In the rows, 128 means zero.
These are runs of 6 systems, one row a step. Runs of the same system follow the same rule from any start.
seq 1, k14, 9 rows:
[[129 116 157  77 102  98 124 156 181 133 149 129 106 161  70 168  97 126
  179  65]
 [124 179  94 127  73  56 168 196 112 102 104 110 103 138 104 111 108 111
  156 118]
 [108 166 123 148 156 106  98 197 109  49 101 119 128 110 133  90 131 188
  118 154]
 [140 118 118  81 161 140  90 140  79  70 141 107 209 100 129 158 143 174
  144 155]
 [177 148  69 142 161 148 157  62  65 131 163 127 177 107 120 160 126 132
  167 153]
 [167 139 132 204 185 155 134  79 123 159 183 175 106 153 152 136 139 115
  194 148]
 [164 106 175 144 129 135 124 149 169 177 162 143 106 153 211 121 165  70
  194 122]
 [154 149 134 107  87 121 144 153 205 175  95  95 117 112 205  74 167  69
  112 152]
 [ 86 125 118  99 104 156 115 117 219 119  72 119 147 136 139  71 155 118
   41 190]]
seq 2, k813, 9 rows:
[[142 111 121 148 176 173 134 111 119 125 100 140 133 102 133  97 132 145
   95 140]
 [136 110 114  92 133 133 112 124 159 131 168 112 162 144  98 147 123 142
  152 119]
 [121 150 127 120  86 109 156 107 116 117 107 147 112 137 116 153 119  96
  135 124]
 [134 120 128 178 164 146 143 136 124 125 117 153  93 135 126 101 118 138
  130 115]
 [125 135 139 118 134 118  97 156 173 110 153 103 128 132 142 127 134 149
  141 116]
 [125 158 135 101 101 109 130 140 118 120  88 124 133 111 126 119 138 128
  110 162]
 [126 110  93 147 152 147 138 128  99 124 126 131 155 130 117 104 128 139
  118 152]
 [131 118 118 120 131 137 121 102 132 104 165 122 153 138 138 167 131 124
  156 117]
 [159 150 148 124 117 123 155 108 124 139 109 153 102 123 124 143 124 101
  156 123]]
seq 3, k14, 9 rows:
[[143 148 153 230 167 120 130 142  34 138 147 147  73 106 195 119 142 131
  157 118]
 [179 126 223 108 164 134  74 161 119 189 135 127 118  85 195 125 173 143
  156 148]
 [148 136 135  81  85 120 124 116 117 223 117 110 174 109 165 107 178  85
  110 215]
 [ 85 109 115 168 116 170 137  60 122 167  98 148 134 132 161  86 160 101
   37 199]
 [ 85  31 167 133 143 200 114  63 159 159 125 149 115 141 133 138 128 114
   52  91]
 [115  82 147  98  82 130 161  83 168 198 133 117  82 137  81 163  92  94
   94  37]
 [ 85 152 153 138  69  73 156 153 156 157  94 144  33 153  57 118  84 119
  102  80]
 [ 62 121 168 114  90  71 100 238 102  87  82 127  87 139  86 106 104 163
   95  96]
 [ 97 139 124  81 111  80 102 194  33  74  95  73 162  69  96 141 112 195
   86 113]]
seq 4, k101:
[[ 77 117 109 166  87  88 144 154  77 137 139 121 103 146 114 125 108 122
  108 101]
 [110 123 170 175 149 122 101 148  65 128 138 130  97 103 167 128 138 156
  119 117]
 [147 108 175 112 138 109  98 153 101 193 161 116 123 115 113 141 130 151
  150 114]
 [108 135 126 137  83  86 126 133  93 203 158 111 121 137 121 126 137 117
  120 149]
 [ 92 102 160 164 120 128 108 130  81 164 134 152 123 142 160 117 154 119
  107 167]
 [118  65 166 133 136 154 105 118 125 187 160 132 124 139 148 133 138 117
  116 112]
 [101 118 153 138  96 123 116  94 156 190 152 117  92 134 132 136 132 114
   90 111]
 [ 79 108 172 146 110 128 110 136 145 154 106 146  84 144 124 107 130 131
   76 131]
 [ 86  74 151 136 127 133 107 167 138 142 129 107 110 130 129 107 122 143
   80  84]]
seq 5, k101, 9 rows:
[[160 149 154  84 113 134 140 101 173 156  96 125 117 105 132 131 133 106
  123 131]
 [108 121  94 127 129 140 141 126 160 129 107 135 137 150  83  91 116 132
   93 154]
 [ 91 108 113 131 121 139 117 135 144  58 129 118 142 141 154 134 132 128
  115 109]
 [154 126 147 107 138 145 145 120 123  99  91 130 113  91 131 145 112 130
  125  84]
 [138 153 101 131 148 120 137 125 135 120 132 120 120 121  70 125 101 168
  129 117]
 [115 158 119 131 116  95 121 163 111  80 136 128 130 141 127 137 127 138
  160 135]
 [167 129 125 127 144 124 148 159  80 125 111 129 138 104 151 120 135 118
  162 127]
 [157 145 102 127 150 132 124 110 111 154 162 113 160 115 125 128 139 142
  149 160]
 [130 144 131 113 105 121 127 107 124 134 143 152 150 154 133 148 148 100
  166 174]]
seq 6, k584 (9 x 20):
[[122 123 135  59 165 137  64 157 175  68 151 125 193 149  72 147 127 195
  160 157]
 [123 156  78  91  51  86 166  97  63 121 142 113 180 135 127 179 136  76
  157 155]
 [156 136  83 209 183 175 178  77  73 113 102 160 117 103 147 103 122 124
  114 138]
 [162 106 165 156 195 151  98 132 160 131 192 165 106 159 122 151 122 152
  211  97]
 [167 185 155 113  78  68 135 166 158 180 147  97  92 116 170 131 144  92
  180 119]
 [135 164  96 137 137 130 130 177 180 125  77 101 133 110 158  38 150 135
   89 185]
 [100  77 104  80 135 165  97 135 179  67 139 123 208 168 137 122 151 126
  127 162]
 [144 115  99  77  86 150 178  49 119 106 117 130 165 120 136 192 124  68
  134 108]
 [154 149  94 180 162 159 189  56 137 120 108 168  75 128  80 133  84 121
  130  93]]
seq 7, k920 (9 x 20):
[[ 93 100 128 145 144 152 125 147 138  58 103 165 130 160 127 112 123 126
  124 135]
 [143 118 102 119 132 133 150 133 129  76 134 108 133 115 128 155 105 126
  149  60]
 [148 189 111 137 134 104 142 134 115 111 107 110 104  94 107 120 112 157
  124 125]
 [130 149 134 132 131  96 119 198 114 108 115 140 128 141 128 101 137 136
  163 156]
 [132 122 104 117 110 109 125 163 103 123 154  90 166 122 176 127 151 110
  151 134]
 [151 154 114 126 140 136 118  94  98 139 138 115 162  95 160 133 156 135
  123 175]
 [152 133 123 130 150 147 129  97 133 144 145 166 152 155 116 131 142 117
  171 179]
 [140 128 105 156 116 139 155  91 161 154 159 140 116 160 144 134 132  84
  157 125]
 [145 145 146 148 131 151 141  99 189 142 113 135  85 122 164 112 138 104
  117 119]]
seq 8, k189 (9 x 20):
[[153 132  91 179 109  93 193 155  72 178 143 137  92 145 117 114 107  86
  176  98]
 [116 150 134 210 141 113 101 156 158 164 177  99  83 126 206  86 159 135
  124 132]
 [154 105 199  77 131 134  90 183 146 175 102 128 147 109 185  95 176 115
  134 175]
 [126  63  86  81 105 168 154 100 136 183 105 109 197 132 129 102 145  85
   74 161]
 [ 67  79 147 136 125 178 106  26 155 133 152 158 119 157 103 170 121 130
   69 117]
 [147 105 186 119 137 137 156 110 134 140  94 182  53 135  62 165  78 122
  147  44]
 [136 179  89 163 100  75 178 165 155 157 113  85  52 107  93  90  85 134
  109  62]
 [ 75 181 162 153 106  74  76 207 135 110 107  95  84 104 157  77 147 178
   75 159]
 [112  71 144  67 136 127  95 231  60 102  79 102 200 102 140  90 151 158
  100 158]]
seq 9, k920:
[[123 137 154 111 118 100  89 128  88 153 175 109 141 114 131 167 142 151
  148 136]
 [142 119 141 124 115 120 138 114  65 194 127 144 141 122 121 131 142 109
  135 166]
 [121  90 130 170 155 150 116 111 121 190 173 140 131 151 136 111 142 127
  126 147]
 [119 109 176 133 120 144 107  79 149 167 163 143 103 139 148 161 139 111
  131 111]
 [139  99 162 110 120 152 144 101 160 191 104 144  99 127 109 122 123 105
  101 110]
 [ 81  93 138 135 124 142 113 125 181 146 125 127 103 151  97 103 113 140
   74 110]
 [ 75  93 165 109 104 135 112 126 132  90  99 135 105 131 117 151 113 133
   83  84]
 [117  93 126 104 134 136 142 147  92 108  88 122 125 106  78 130  93 152
   93  81]
 [ 93 132 119 149 140 100 114 161  79 103 140 115 114 122  76 134  96 184
  114  99]]
seq 10, k813 (9 x 20):
[[137 169 178  77 104  97 114 140 134 122  99 126 111 104 114 152 128 140
  136 130]
 [127 133  92 157 132 111 151 170  83 149 108 126 130 124 106  77 121 140
  116 156]
 [ 97 120 108 149 138 136  97 114 115  94 180 107 158 137 158 147 144 149
  126 137]
 [163 136 166  90 124 133 132 112  93 124 106 145 139 101 142 164 139 113
  156 136]
 [167 129  95 154 139 128 165 128 119 187 146 124 121 130 117 101 122 110
  151 131]
 [ 92 129 141 154 113 124 101 106 168 139 175 134 111 165 155 138 146 121
  131 139]
 [134 107 179 100 119 139 126 155 137 130  75 151 118 122 157 114 144 102
  122 137]
 [132 103  86 126 135 146 145 138 158 155 121  90 145 119 125  85 124 131
   88 122]
 [ 85 118 130 106 112 139 103  81 147 108 141 129 144 146  96 160 124 143
   94 136]]
seq 11, k584:
[[ 95 136 138 156 120 136 116  73 143 124 149 133  97 133 129 156 125 133
  102 115]
 [133 123 177 121 127 120 135 154 111 131  87 166  89 131 105 129 116 123
  141 114]
 [115 113 107 135 123 104 124 172 126 149 147  85 121 122 106 105 113 155
  113  92]
 [ 86 150 148 129 112 116  87 123 118  99 131 116 129 117 154 140 148 151
   92 156]
 [141 105 142  91 136 138 133 144  74 131  89 147 163 115 103 125 128 131
  130 154]
 [123 108  88 146 135 134 133  95  98 167 178 106 147 130 109 139 121 137
  120 122]
 [121 141 174 164 131 134 116  88 111 146 137 165  92 132 156 148 145 118
  131 145]
 [160 101 162 119 147 128 139 176 131 187 111 138 106 126 117  93 126 121
  148 117]
 [100 124 116 132 107 116 103 144 177 168 165  77 126 135 140 103 140 138
   95 128]]
seq 12, k189 (9 x 20):
[[123 136 167 111 141 112  98 178 117 137  98 129 116 111 101 103 127 170
  112 144]
 [104  97  99 103 102 107 130 174  90 133 129  94 165 129 110 117 124 132
  108 124]
 [ 92 109 130 150 126 132 102 100  65 123 160 116 142 117 139 155 136 150
   97 129]
 [151  97 160 135 164 135 119 131  75 161 152 154 125 128 102 147 121 145
  165 117]
 [148 120 106 150 111 103 151 134 118 195 179 111 116 142 127 127 122 104
  163 105]
 [120 141 161 174 115 115 115 129 129 176 145 135  93 129 183 110 155 106
  124 150]
 [145  85 161 116 146 152 124 166 149 178 100 136 130 128 157  81 150 110
  122 147]
 [114  84 115  89 103 153 129 103 174 170 127  97 153 127 135 119 141 104
   74 126]
 [ 92 105 168 115 113 153 117  67 135 141 103 157 107 131 100 152 122 126
   69 128]]

Which system made each run below?
seq 13, 2 rows:
[[139  80 168 120 123 136 129 139 163 172 144 108  88 121 153 139 119 106
  130  44]
 [131 173 149  95  73  83 139 143 177 168 102 110  83 119 106 117 119 116
  113 121]]
 | k14
seq 14, 2 rows:
[[160 143 108 190 156 162 135  71 132 153 162 115 124 101 219 120 163 105
  130 143]
 [164 111 183 117 153 180 116  87 207 169 121 165 115 140 168 120 161  94
  143 150]]
 | k14
seq 15:
[[ 81  44 119 191 119 141 157 128  89 154 156 158  98 183 125 129 104  88
  124  74]
 [145 115 177 167 150 133 118 125 143 180 162  99  58  92 176 138 123 137
  121  42]]
 | k189
seq 16 (2 x 20):
[[123 106  79 217 156 132 169 157  76  52 147 134 102 143 164 124 104 115
  168  58]
 [200 194 152 141 163  99 126 156 122 117 142  90  87  58 167 145 122 160
  179  68]]
 | k920
seq 17, 2 rows:
[[119  80 148 116 126 142 127 135 157 179 124 126 115 139 107 109 120 123
  100 106]
 [ 84  95 130 115  94 123 123 135 147 131 126 106 117 138 112 128 115 125
   83  95]]
 | k813
seq 18 (2 x 20):
[[116 133 102 102  78 115 172 122 188 145  92 102  98 130  87 111  97 104
   83  87]
 [ 53 126 116 148 111 127 123 128 158  51  98 139  98 152  98 123 101 147
   73 105]]
 | k584
seq 19, 2 rows:
[[ 88 145 171 118 103 108  99 127 137 157 105 160 106 150  91 115 134 143
   97 185]
 [ 92  45 133 120 112 147 135 154 110 129 117 143 148 164 136 120 130  94
  116 113]]
 | k920
seq 20, 2 rows:
[[117 138 157 100 139 149  82 109 189 109 123  80 122  79 154 132 140 172
   64 110]
 [128 116 136  57 119 116 122 149 101 149  84 131 162 117  47 124 113 157
  104 159]]
 | k813
seq 21 (2 x 20):
[[ 99  92  82 148 103 115 143 138  65 179 146  86 152 119 127 103 128 124
   77 127]
 [ 93 105 172 156 156 169  85  75 104 129 138 149 121 118 155 143 148 151
   79 146]]
 | k584
seq 22:
[[131 100 108 139 121 109 134 183 131 163 156 138 149 179 124  96 138 101
  178 155]
 [114 153 110 160 103 118 124 132 133  98 135  91 120 110 212 116 158 111
  110 128]]
 | k14
seq 23, 2 rows:
[[142 128  95 118 160 162 127  98 125 106 115 101 165  86 130 120 132 157
   88 139]
 [123 157 122 131 144 127 118 105 129  85 139 165 135 154  81 152 117 152
  162 157]]
 | k920
seq 24:
[[131 106 126  96 136  84 111 252 110  92 135 110 152 148  96 112 111 157
  188 100]
 [109 163  86 122  75  68 122 156  44 123 159  50 163  83 167 146 144 139
  112 130]]
 | k920
seq 25, 2 rows:
[[135 168 207 110 124 130 123 100 146 186  49 166  65  93  92 104 130 141
   71 169]
 [ 89  74 100 110 111 124 149 201 172 138  82 127 127 169  52  58  92 131
   82 112]]
 | k189
seq 26, 2 rows:
[[ 96 106 122 193 187 170  76  57 140 161 213 129 131 143 124 134 141 183
   95 149]
 [144  89 190 103  99 147 142  65 117 142 143 176 111 148 161 209 134  58
  179  87]]
 | k14
seq 27, 2 rows:
[[103 129  77 201 152 134 139 136  81  94 132  95 120 103 162  95 126 155
   82 108]
 [132 136 195  99 156 128  68 129 110  95 140 131 132 100 136 175 139 177
  147 121]]
 | k101
seq 28 (2 x 20):
[[113 154 102 174 114 118 133  96 152 176 162 101  96 128 140 111 134 127
   96 130]
 [109 114 185 132 136 142 103 149 151 112  93 173 105 148 150 109 145 123
  125 153]]
 | k584
seq 29:
[[159 103 117  62 135 144 143 134 146 108 102  94 149  90  93 144  98 141
  117  66]
 [110 184  75 132 110 101 149  94 107  83 119 112 124 115  75 148 101 156
  109 126]]
 | k101
seq 30, 2 rows:
[[126  78  43  80  88 135 156 131 166 105 171  77 206 160 130 142 123  83
  150  93]
 [139 199  61 176 135 136 176  71 186  56 116 125  91 123 126 128 103 123
  126 100]]
 | k14
seq 31, 2 rows:
[[145  98 136  62 105 117 130 163 131 150 126  93 156 115 121 140 127 119
  139 102]
 [ 97 142  97 132 112 120 118 110 101 144 134 101 147 112 110 114 133 153
   71 165]]
 | k920
